Small tables with named rows and columns. After each table, cells are looked up by row and column.

zar
         pogu  murofe  vub  moluteb  zevap  retaf  kufezov  belodef  visuvo
kap        79      60   44       30     98     55       72       60      33
kiso       43      65   49       49     63     56       70       71      49
fotelem    49      69   61       52     25     53       30       33      46
vepun      68      61   43       33     94     56       80       70      38
pitaf      76      63   56       39     63     55       45       40      34
garut      86      58   49       32     94     56       65       53      30
tibi       84      63   60       39     51     55       30       24      31
davediz    56      71   34       13     87     48       71       61      43
vava       85      56   54       39     89     59       62       52      30

vava, visuvo => 30
vepun, murofe => 61
kap, murofe => 60
kiso, retaf => 56
tibi, belodef => 24
tibi, kufezov => 30
pitaf, belodef => 40
fotelem, murofe => 69
davediz, vub => 34
vepun, belodef => 70
kap, moluteb => 30
tibi, pogu => 84
kap, belodef => 60
davediz, belodef => 61
kiso, moluteb => 49
davediz, visuvo => 43

tetevar =
,tumu,lerumis,lebu
bagatik,175,190,90
tovol,162,180,132
fulesin,159,165,50
dida,157,147,233
vob,162,158,20
taku,92,131,205

What is the lerumis of dida in tetevar?
147
What is the lebu of bagatik in tetevar?
90
What is the tumu of dida in tetevar?
157
What is the lebu of fulesin in tetevar?
50
What is the tumu of vob in tetevar?
162
What is the tumu of fulesin in tetevar?
159
What is the lerumis of taku in tetevar?
131
What is the lebu of dida in tetevar?
233
What is the lerumis of vob in tetevar?
158
What is the lerumis of tovol in tetevar?
180
What is the tumu of bagatik in tetevar?
175
Which row has the largest lerumis? bagatik

lavov
fields: mibonav, nur, sut, raz, buv, nar, tero, lafofu
zisese: [98, 350, 516, -136, -960, -669, 668, -34]
sib: [511, 49, 228, -160, -925, -138, 710, 391]
lonubig: [611, -281, -352, 146, 634, 955, -51, 747]
parozaz: [614, 11, 174, -188, -888, -37, 677, 535]

mibonav of parozaz = 614
lafofu of zisese = -34
nur of sib = 49
lafofu of parozaz = 535
nar of sib = -138
nur of parozaz = 11
mibonav of lonubig = 611
nar of parozaz = -37
buv of parozaz = -888
sut of parozaz = 174
sut of sib = 228
nar of lonubig = 955
tero of sib = 710
raz of zisese = -136

megara
          zif   gif  kotizu   gal   bem  vadugit  zumeva   zot  lubap  zanimu
dorozog  -379     3    -292  -227   -18      130    -402   -30   -436    -378
mun      -727   -25    -384  -371   -68     -403    -755   -75   -616    -551
tidule   -280  -352    -263  -224  -333      611    -211  -427   -190    -300
fiv      -848    31    -334  -239    25     -616    -879    38   -804    -644
gab      -373  -454    -526  -506  -473     -106    -339  -416   -318    -265

What is the zanimu of tidule in megara?
-300
What is the lubap of fiv in megara?
-804
What is the zanimu of dorozog in megara?
-378
What is the kotizu of fiv in megara?
-334
What is the zot of fiv in megara?
38
What is the bem of dorozog in megara?
-18
What is the vadugit of fiv in megara?
-616
What is the gif of gab in megara?
-454
What is the gif of fiv in megara?
31
What is the kotizu of dorozog in megara?
-292

ziz =
|  | minonu | zitad | sokeso | norasuz |
|---|---|---|---|---|
| ginelo | 207 | 75 | 44 | 179 |
| pupinit | 149 | 169 | 94 | 87 |
| podapul | 94 | 140 | 144 | 90 |
| lib | 103 | 151 | 135 | 96 |
| tamomaz | 152 | 167 | 92 | 83 |
| buv | 11 | 84 | 205 | 119 |
| lidovi | 204 | 70 | 22 | 170 |
| dusi | 144 | 151 | 97 | 97 |
| muropor | 186 | 74 | 51 | 175 |
| zekim | 151 | 92 | 86 | 160 |

ginelo, minonu: 207
buv, minonu: 11
buv, sokeso: 205
muropor, zitad: 74
ginelo, zitad: 75
pupinit, minonu: 149
dusi, minonu: 144
lib, zitad: 151
lib, norasuz: 96
podapul, minonu: 94
dusi, sokeso: 97
dusi, zitad: 151
pupinit, zitad: 169
zekim, minonu: 151
tamomaz, sokeso: 92
lib, minonu: 103
lidovi, norasuz: 170

Table kez
|  | kezuk | vipi | mozub | bev | lat |
|---|---|---|---|---|---|
| sur | 37.32 | 41.00 | 42.64 | 51.45 | 71.25 |
| pulof | 49.50 | 40.03 | 36.70 | 49.55 | 71.90 |
| dipi | 83.94 | 33.04 | 44.68 | 46.99 | 51.62 |
| dobufi | 35.72 | 41.06 | 40.40 | 45.83 | 72.14 |
| buber | 21.39 | 58.51 | 41.23 | 46.22 | 56.47 |
| teteget | 30.37 | 45.49 | 41.34 | 46.37 | 70.94 |
| rodu | 40.81 | 48.16 | 32.14 | 37.03 | 66.05 |
| gazu | 22.19 | 61.92 | 45.39 | 45.90 | 41.35 |

lat of teteget: 70.94
vipi of sur: 41.00
bev of teteget: 46.37
kezuk of gazu: 22.19
mozub of dobufi: 40.40
mozub of buber: 41.23
kezuk of pulof: 49.50
bev of sur: 51.45
kezuk of sur: 37.32
mozub of pulof: 36.70
kezuk of dipi: 83.94
kezuk of rodu: 40.81

dopu
|  | rorop | zep | zerena | siner | releti | bagibo |
|---|---|---|---|---|---|---|
| tavalib | 3.915 | 4.379 | 2.935 | 1.602 | 3.165 | -0.693 |
| nibo | 1.399 | 3.333 | -0.449 | 4.269 | 2.082 | 3.169 |
| kadas | 0.561 | 2.286 | 2.935 | 1.602 | 3.435 | 1.023 |
| rop | 3.635 | 1.589 | 1.485 | 6.935 | 3.435 | 7.030 |
| tomug | 3.356 | 2.286 | 1.968 | 3.602 | 2.082 | 1.882 |
| ridi | 2.517 | 2.984 | 1.968 | 4.269 | 1.676 | 2.311 |
| befilat | 5.033 | 7.170 | -4.799 | -5.730 | 3.570 | 1.023 |
| seta | 3.915 | 1.938 | 2.935 | 2.936 | 3.165 | 4.027 |

zep of kadas: 2.286
rorop of rop: 3.635
siner of befilat: -5.730
siner of ridi: 4.269
zerena of nibo: -0.449
siner of seta: 2.936
siner of nibo: 4.269
zerena of seta: 2.935
zerena of tomug: 1.968
zep of tavalib: 4.379
bagibo of kadas: 1.023

lek.tsv
	lef	gameg	pef	mefosi
kuzo	152	157	107	90
deko	114	114	142	139
dupi	44	31	121	42
det	158	241	112	208
goparev	57	168	174	84
zop	66	72	173	35
fidabim	228	203	49	18
vulek	177	164	84	109

vulek, pef -> 84
zop, mefosi -> 35
deko, gameg -> 114
vulek, gameg -> 164
deko, lef -> 114
det, gameg -> 241
kuzo, gameg -> 157
goparev, gameg -> 168
dupi, gameg -> 31
zop, pef -> 173
fidabim, gameg -> 203
vulek, lef -> 177
dupi, mefosi -> 42
deko, mefosi -> 139
fidabim, pef -> 49
vulek, mefosi -> 109
zop, gameg -> 72
det, pef -> 112

safaku =
          pavu    kav  kemom  namapi   dozu
zud      0.661  0.579  0.614   0.376  0.535
davige   0.624  0.845  0.477   0.487  0.538
tufunok  0.637  0.886  0.543   0.751  0.228
zekidu   0.530  0.419  0.690   0.918  0.608
nor      0.509  0.840  0.612   0.602  0.391
tuf      0.489  0.624  0.447   0.654  0.984
bopamo   0.645  0.653  0.908   0.666  0.549
dit      0.661  0.757  0.461   0.945  0.469
nuva     0.648  0.813  0.469   0.457  0.590
tizil    0.657  0.776  0.837   0.736  0.349
rin      0.727  0.739  0.684   0.527  0.420

zud, namapi => 0.376
zud, dozu => 0.535
zekidu, namapi => 0.918
rin, dozu => 0.420
davige, dozu => 0.538
bopamo, pavu => 0.645
davige, kav => 0.845
zekidu, pavu => 0.530
rin, namapi => 0.527
zud, kav => 0.579
tufunok, kemom => 0.543

duv.tsv
	fesape	fuv
pobuf	9.78	2.50
fuzana	6.71	6.05
tutidel	4.32	5.92

What is the fuv of fuzana in duv?
6.05
What is the fuv of pobuf in duv?
2.50
What is the fesape of pobuf in duv?
9.78
What is the fesape of fuzana in duv?
6.71
What is the fuv of tutidel in duv?
5.92
What is the fesape of tutidel in duv?
4.32
Which row has the largest fesape? pobuf

tazomis.tsv
	mutetod	tuz	divana	leg	mok	regugil	gek	kile	bug	fes
ririf	-7106	-39406	11280	-19472	16796	33853	-26175	-17997	58220	31270
bune	23316	-6148	41402	-28443	23715	29029	-5379	-9720	-45626	-42827
kubimo	20693	13300	-6597	8238	6859	-82573	20803	20574	13921	-6234
kopidot	-17802	3479	6111	22727	-27884	26531	76219	-4439	-23797	-10248
bavidup	-15244	-15041	53086	-20328	17370	9312	-54637	-22082	-335	32857
dimabem	-17855	12408	14168	-28021	17069	20925	-17008	-13407	-75505	-18438
golata	56662	12927	9435	18057	-1780	27053	-56425	19530	26059	-13839

regugil of bune: 29029
leg of bune: -28443
regugil of ririf: 33853
fes of ririf: 31270
mok of kubimo: 6859
leg of golata: 18057
Which row has the largest leg? kopidot

Table laf
,lunan,mavet,vebezof,les,zirida,zur,lobasi
tuz,4129,5962,-1090,417,-4915,5726,-4674
bal,704,-1165,2681,-2541,3424,-2816,1668
zukipas,308,1539,-1375,4915,-2956,4863,695
fele,-4366,-5570,2531,-363,8346,-6720,6135
ropuda,4404,4386,-422,1988,-5165,6134,-2245
piluv,-2686,-5175,2820,125,6791,-5217,6135
nis,-3717,-5347,2587,-24,7717,-6047,6095
salodi,998,-1612,1470,1935,1712,81,3316
dafepo,3264,974,-54,4096,-3051,4736,1496

salodi, les => 1935
salodi, lunan => 998
zukipas, lobasi => 695
salodi, lobasi => 3316
ropuda, mavet => 4386
salodi, mavet => -1612
nis, vebezof => 2587
dafepo, les => 4096
ropuda, zur => 6134
Which row has the largest mavet? tuz

